Named turns come first, each shown by rows before and after it. Which turns, in which order, take the first row of each pair that follows to the second? Write the first one first, as in the answered first pair.
X:
[ -8   0  16   3   2  10  10  -6  -3  -5  -3  -1  16  -7   7   5  26   3
  -3   3  11  19  -6  14  12   4  -9  -3  -6  -2   9   2   7  -6   1  10
 -15   2   6]  ->  [  7   9   2  12 -11  12   1  -8  -2  -4   5  10  19  -5  10   8   3  -3
  -5  13   2  20  -2   5   6  -2 -14  13  -4 -18   0   1   5  15  -1  -2
 -11   3  11]
[  4 -23 -28  28  -8  16 -17 -39  19  -7 -32  20  -3   1  -6   7  -4  23
  -3  19   4   0  28   6   0  -2  51  15  -9  -8  16  -4 -19  -6  18  22
  -4  16  15]  ->  [ -3 -27 -20  25  -3  14 -13 -39  19  -6 -36  15  -3   0  -7   6   6  25
  -2  15   6   0  24  10   4   1  53   6  -9   1  21  -3 -18 -17  18  28
  -5  16  14]
[  5  -1  10  -2  -7  20   0 -36  -8  -2 -21   6  12  -2  -7  25  -9  -4
  -8   4 -17  15   6   9   2 -12 -10  14   6  10   2   6 -15   1   2  -7
  -3  14   0]  ->  [ -1  -5  16  -7  -2  18   3 -33  -9  -1 -24   1  10  -4 -10  24   2  -2
  -7  -2 -14  14   4  12   6 -11  -6   6   5  18   5   7 -15  -9   4  -2
  -5  15  -2]
S:
[-10 -14  23 -16   6  -9 -17   4 -10   1 -16 -10  -1   6 -20 -10  13  10
 -14 -35   6  12 -11 -11   3  12  30 -17  -9  15 -11  14   7 -50 -21  21
   4 -17   2]  ->  [-23   3  13  26  -2  -9 -21   6   1   9  11 -17  27   6   7 -12  16  -2
 -18 -12  18  27   1   6  -1  32  14  21  -7  -5 -25  -7  37 -21 -17   3
   6 -23  12]
[ -4  -4  14  -8   1 -22   6 -11 -57 -17  -5  37   5  16 -10   4   0  16
  36 -33   9  -9 -34 -22  20  18   1 -16  22  42  10  -6 -16 -46  -7   8
  18  13  10]  ->  [-23  14   7  39  -5 -21   5  -8 -47  -9  26  28  36  13  19   0   7   5
  30  -8  24  12 -18  -2  17  39 -16  25  22  24  -3 -30  19 -17  -2 -13
  20  10  21]
[ 26 -12  20 -29 -17   0   7 -20 -31 -18 -25   7 -16  -1 -24  24 -22  20
 -16  -9 -17  -7 -10 -21  20 -24  15 -14   3  -4  14  12 -34 -11  10  -4
   5  25  -7]  ->  [ -7   0  33  20 -15  -1  16 -21 -33 -14   2 -13  27 -12   2  31  10  13
 -28  12  10  25   1  19  28   6   0  25  -1 -12  14 -18   1   6  18 -24
   7  30   7]
B:
[-30 -11   7  14   3 -13   2  10   7   1  20  -5  29  -8  13  -9  36  -8
  -4  -2  13  -1  22  14   9  15 -16  14  -7  18  12 -13  36   7 -19  -4
 -11  -9 -10]  ->  [ 11  -6   5   9 -18  -1  -6 -11 -14 -19  13  14  31 -15  -4  20  -5   1
 -20   9  -9  11  20   3  11 -14 -13  29 -14 -10  17 -14  11  31 -16 -24
  -7  13  -5]
[-10   8 -14  -8 -26  -9   3   4  17  -5  44 -35   6 -21  -4 -15  -2 -37
   4 -44 -24 -11   7 -42  -8  -8  -3  -5  32   8 -23  14  23 -25   8  23
 -37  -6   0]  ->  [-21   3  14   3 -22  -4  17  -8  -6 -20  42 -46  30 -35 -11   8  23 -23
 -14 -41 -13  17   0 -12  11  -4   0   4  23   8  -7  -1  27 -33  18  15
 -38  15   8]
[-28 -10 -16  -6   3  -2   3   3  -2 -19  -7   7  -4   3   6 -17  14  -3
  -4  -7  -2  -5  10  -2  12   0   9  -7  13   4   1   4  12  -4  -5   1
  -6  -5  -9]  ->  [-18 -10  -5  -4  -2   3   5  -5 -17 -28  -9   9   5  -3  -3  -1   9   4
 -14  -5  -5   7   8   4  17  -7  11  -1   9  -4   7  -1   7   2   0  -7
  -5   7  -5]

Between the rows of a pair lie two turns.
[-15 -11   7 -10  -9  -5  -5   4  -5   8   0   9  -1  -3  -4   1  24  -1
  -3  -5   0   1  -3   4  -1   1  10  -1  -1  -1  -6   2  -6 -13   3  12
  -6  13  -8]  ->  [ -7  -9  -3 -14 -12  -4 -10   6  -1  11  -1  16  -8   2  -5  -4   9  -4
   1  -4  -7  -6  -3  -6  -7  -3  10   0   1  -6 -11   9 -11  -8   1  12
  -5   9 -12] | B B
[  3   9 -22   0  -2  -5 -12  13  18   9   9   7  -4  14  18 -21  -8  -6
  11   0   1  -8  10 -10  -2   6 -13  11  -1   4 -20   2  14  17  -2   4
   0 -19 -14]  ->  [ 13   8 -23  -4  -7  -3 -15  11  15   4   6  12  -8  15  14 -17 -16  -4
  11   1  -6 -11   8 -16  -3  -1 -11  12  -1  -1 -19   4   7  20  -3   1
   2 -16 -13] | B S
[ -9   0   7   3   1  19   5  -3 -10   8  -2  -4  15   5  13   1  20  -8
 -11  -3   9   4 -19  16   7  13  19  -5  -2  17   2   5  -5 -13   0   9
  -2   9  -6]  ->  [ -4  10  -7  18  -8  21  -2  -2  -4  10  10   1  20   7  22  -2   5 -15
 -11   8   8   6 -12  12   0  13  12  13  -1   3  -8   1   4   6  -1  -1
   1   5  -1] | S B
[ -4  11 -32 -17  -9   9 -25  23   9  48  11  -4  -5 -17  13 -30 -11 -22
  -8  31  19  -1   3  27  -2   2  -7  18 -24 -15  12  19   4   9  40   9
 -15   3 -10]  ->  [  6  11 -25 -16 -15  14 -23  13  -4  37   9   0   2 -22   6 -13 -19 -16
 -18  34  16  10   2  31   4  -6  -6  25 -28 -24  20  15  -2  16  42   1
 -13  16  -5] | B B
[ -7   3   0  40  38 -19 -16  20 -12  -9 -17 -33 -29   1 -45 -46  44  24
  -1  10  -9 -13  36  28   6   9 -10   8  -4  17   2  -8  -8  14  22 -30
  -7 -13 -16]  ->  [ 19  10 -20  31  25 -16 -30  19  -8  -9 -19 -17 -44   7 -50 -47   8  20
   3  14 -27 -26  36   2  -5  -9 -11  10   0   4  -6   2 -21  30  17 -33
  -4 -15 -18] | B B
[ 10 -10   9   1 -10   1  -5 -15 -17 -14  -5  14   9  -3  -2  16 -10  15
 -10   6   1  18  -6   4   6 -19   4  11  -4 -19  10 -13 -10   1   4  -9
   5  21   7]  ->  [ -1  -6 -20  -1  -4  -9 -15   7  19   9   4  16 -12  15  15 -22 -15  -5
  15   3   0 -11   1 -20 -15  -8  -1   2   7  -7 -13   0   3   1  -7   7
   1 -12  -3] | S B
[-17 -14  10  -8  17  -8  14   7   4   6  -6  -7   0  -1  -9  -2  18  19
  12 -18  13  -6  -7   8   1   2   4 -20   8  15   4   3   6 -23  10   6
   0 -10   2]  ->  [ 12  -8 -10 -17   2  -4   0   3   7   4  -8  11 -14   5 -16  -1 -21  16
  16 -13  -7 -16  -6 -20 -11 -18   2 -16  10  -1  -4  14 -11  -5   5   0
   3 -12   0] | B B
[  4  21 -40   2  -7  -1 -19  24  32  10  10   8 -14  22  11 -17 -26 -23
  11   7  -8 -20  12 -34 -25  -5  -8   7  13 -14 -21  19   0  34  -9   4
   9 -35   0]  ->  [ 12  14   8  17 -13  15   1 -12 -22 -25   4   1  30  -9  -7  42 -10   4
 -30  18  -1  35   3  12   9 -13  -2  31  -7 -31  14  -9  -9  36  10 -25
  14  15  16] | B B
[ 26 -27  -4 -19   7  20 -32   2 -10  -5 -30   3 -10   3 -13   1 -41  12
   6  12  -5  26   0 -14   0 -28 -35   6   5 -33  28  10 -15   3 -10   0
  -9   7   6]  ->  [-16 -34  23  -5  29  15 -13   8 -12   1 -26 -23  11  -6  -2  -4  17  16
   3   6  23  40  -2  21  16  -1 -35   1   0 -10  41  -3   7 -21  -3   7
 -14   6   8] | B B
[-19  -3  31 -11  29 -11   6 -15   1   9 -23 -23   0 -19  26  11  30  18
  -4   0  21   7 -10  29  39  12   0 -32 -14  30  23  25   6 -18   7   9
   0   9  17]  ->  [ 11   6 -13 -29  16 -13 -18  -3  28  23 -23   1 -35   2  27 -15 -23   1
  18   1  -5 -30  -5 -24  10  -6  -2 -40  -1  18  -3  50  -7   1  -7  16
   2 -15   6] | B B
[-11 -16  -3  23  -3  28  12 -24 -41  -2  15  -8  15 -13  -5  11   3  -3
 -19 -10   0   5 -11  11  13 -32   4  10 -11   8 -13 -20 -12  -4  23   2
   7   6  20]  ->  [-12 -23  -2   4   4  24  12 -20 -38   0   3  -9   0  -8 -13   3   9  -1
 -12 -23  -3 -10 -16   3  12 -35  10 -11 -10  22 -10 -10 -23 -21  19  15
   5   0  12] | B S
[-40 -13  18  14  -8  -1   3   9 -24   4  -4 -25  20 -22   3 -45  57  14
   2 -38  13   3  -5  54  10   1  -4 -32 -17  23  48 -11 -10 -35   1  22
 -17 -12 -12]  ->  [ 13   5   4  33 -47  17 -12 -18 -47 -20   6   1  39 -30  -4  -4  -9  17
 -24  -9 -14  30   0  44   8 -30 -13  16 -26 -33  46 -24 -27  20   5 -20
  -6  16   4] | B S
[ 41  -6 -10  -7 -20   3  -8 -45 -11 -11  10  15 -15  -4 -15  24 -60  20
  -7  11  -4   1 -39 -18  -8 -22   0   3 -10 -27  -4   6 -22  28  -6  -4
 -19  26   0]  ->  [ 26 -10 -24 -24  -6  -8 -12 -25  17   7   6  13 -41  11  -6 -11 -49  10
  18  -5  -2 -30 -38 -37 -20 -13   2 -24   0  -2 -15  23 -19   8 -17  21
 -23  -3 -12] | S B
[ 17 -14  11  -7  -5   4  -3  14  13   4   4 -14  -4   9  13 -22  15  11
  15  -8 -17  -5 -19  -8  19 -33   0 -21  16  23   7   2 -14 -16   6  16
  -5   5   0]  ->  [ 29  -4  12  15 -20  12  -5   1   2  -7  14  -8  17   2  14  -3  -2  11
   0  11 -19  16 -16   2  21 -38  -7   9  12  -1   8 -13 -11  10  11  -6
   0  20  12] | S B
[  1 -13  24 -11   6   6  15 -12 -28 -18 -18   1  -2 -11 -17  22  19  24
 -18  -3  -1  13  -6  15  23 -13   8 -12  -4   6  27  10 -16 -12   5  -4
  -2  28   1]  ->  [  5  14 -30  23 -13   2 -10   5  15   9  15  14  -2   9  19 -10 -21  -9
   0  22  -8  -3  17 -13 -10  -2 -15  28   9 -21 -14   7  12  36  -5 -17
   4  -6   4] | S B
[-29  -8  22   7  17  -6  10  13  12  16  -4 -28   4 -12  10 -26  44  -2
  12 -12  35  -4   6  20  20  25  -6  -7  17  31  -6  -4  26 -22 -18  17
  -6 -20 -13]  ->  [ 38   8   6  16 -28  14  -8 -21 -16 -10  -1   4  16 -20  -8  19 -37   3
 -17  17  -2  20   9   1  18 -21 -10  37   7 -30  -8 -11  -4  36 -15 -26
   5  11   2] | B S
[-20   1   1  17  21  -8 -12  15  30  12   9  -3  -6   8  16 -15  -5 -21
   9   5  16   1  13  -2  -8   6  -5  -9  10   5 -14  19  18  -3 -24  16
  -6 -22  -1]  ->  [ 10   8  -7  21   1   2 -19   3  18  -2   9  12  -1   5   8   5 -40 -16
  -1  16   0  10  15 -12  -9 -13  -6   8   6 -22 -13  17   3  22 -22   0
  -1  -8   4] | B S
[ -9  -9  -5 -16   0   4  -5  22  14  16  -6   2 -12   6   0 -12   9   3
  -1   0   6 -22   3   0  -1   9   0  -6  14  10  -1  11  -6 -26  -5  14
   0  -6 -10]  ->  [  3  -5  10  -1 -12  13   0   3 -12  -3  -3   5  11  -6  -8  19   0  12
 -25  12   5   7   2  18  12   0  -1  19   5 -12  13  -6 -11  -9   5  -9
   3  21   0] | S B
[ -3   9  -2   8  -9  -1   0  10   7   3   4   2   3  -6   6 -12  -3  -7
  -3  -1   2  -2   1   8   2   7  -9  10   4  -8  -7   3  11   1  -7  -2
  -2  -3   0]  ->  [  3  10  -1   7 -13   1  -1   6   3   0   4   7   3  -7   3  -7 -10  -5
  -7   1  -1   1   2   7   3   3  -9  12   3 -13  -6   2   6   4  -7  -5
  -2   1   1] | B B
[-11  10  22  -4  10  -8  20  -1 -34   2  -6 -10  -1  23   0   3  26  38
  -3  10  18   7 -19  25  33  -4   9 -31 -23  15  17  -5  27 -23  -9   1
 -49  13   3]  ->  [  6  17 -16 -18   2 -13   2  14  -3  18  -4   8 -33  41   6 -25 -10  23
  19   7   1 -28 -15 -16   7 -13   5 -42 -13  13  -7  15  21 -13 -22  11
 -48 -12  -6] | B B
[ -2   0   5   4   0  -2   3 -17 -12   8 -13  13   2 -10 -12  13  15  13
  -5  -7  18   5   4   6  -3  -3   8  -6 -13  14  13   3   3 -15  -6  -5
   3   4   3]  ->  [ -3   2  -9  -1   0  -8  -2  -7   3  19 -11  17 -10  -1  -7  -3   9   6
   7 -10  14 -10   7  -8 -12  -3   6 -12  -7  19   2  10   4 -15 -11   2
   3  -9  -1] | B B
[ 45  -3 -14 -15   2   8  -4 -14   5 -20 -18  26 -22   9  -5  29 -39   0
 -20   7 -29 -14  -4 -20 -10 -15  16  -9 -26 -13  -2  -3 -10 -13  21 -18
   7   2  -7]  ->  [-17  -8  -2   4  33  -7  13  10  28   4  -5  -5 -10  11  23  -3  31  -9
  -6  -2  10 -18   1  13  -5  31  10 -20 -19  25  -4 -12  31 -44  22   3
  -1 -22 -10] | B S
[  3   4 -32  -3  -6  -2 -26  17  27  13   6   8 -22  18  14 -34 -26 -12
  29  -5 -11 -23   3 -34 -27   2  -5 -10  12   1 -20  18   6  13 -16   3
  -2 -30  -9]  ->  [ -9  12 -32  20  -7  -2 -25  16  28  17  20   1  -3  15  26 -33 -17 -19
  25   6  -2 -11  10 -17 -26  15 -14   9  12  -5 -23   6  24  22 -11  -7
   0 -29  -3] | B S
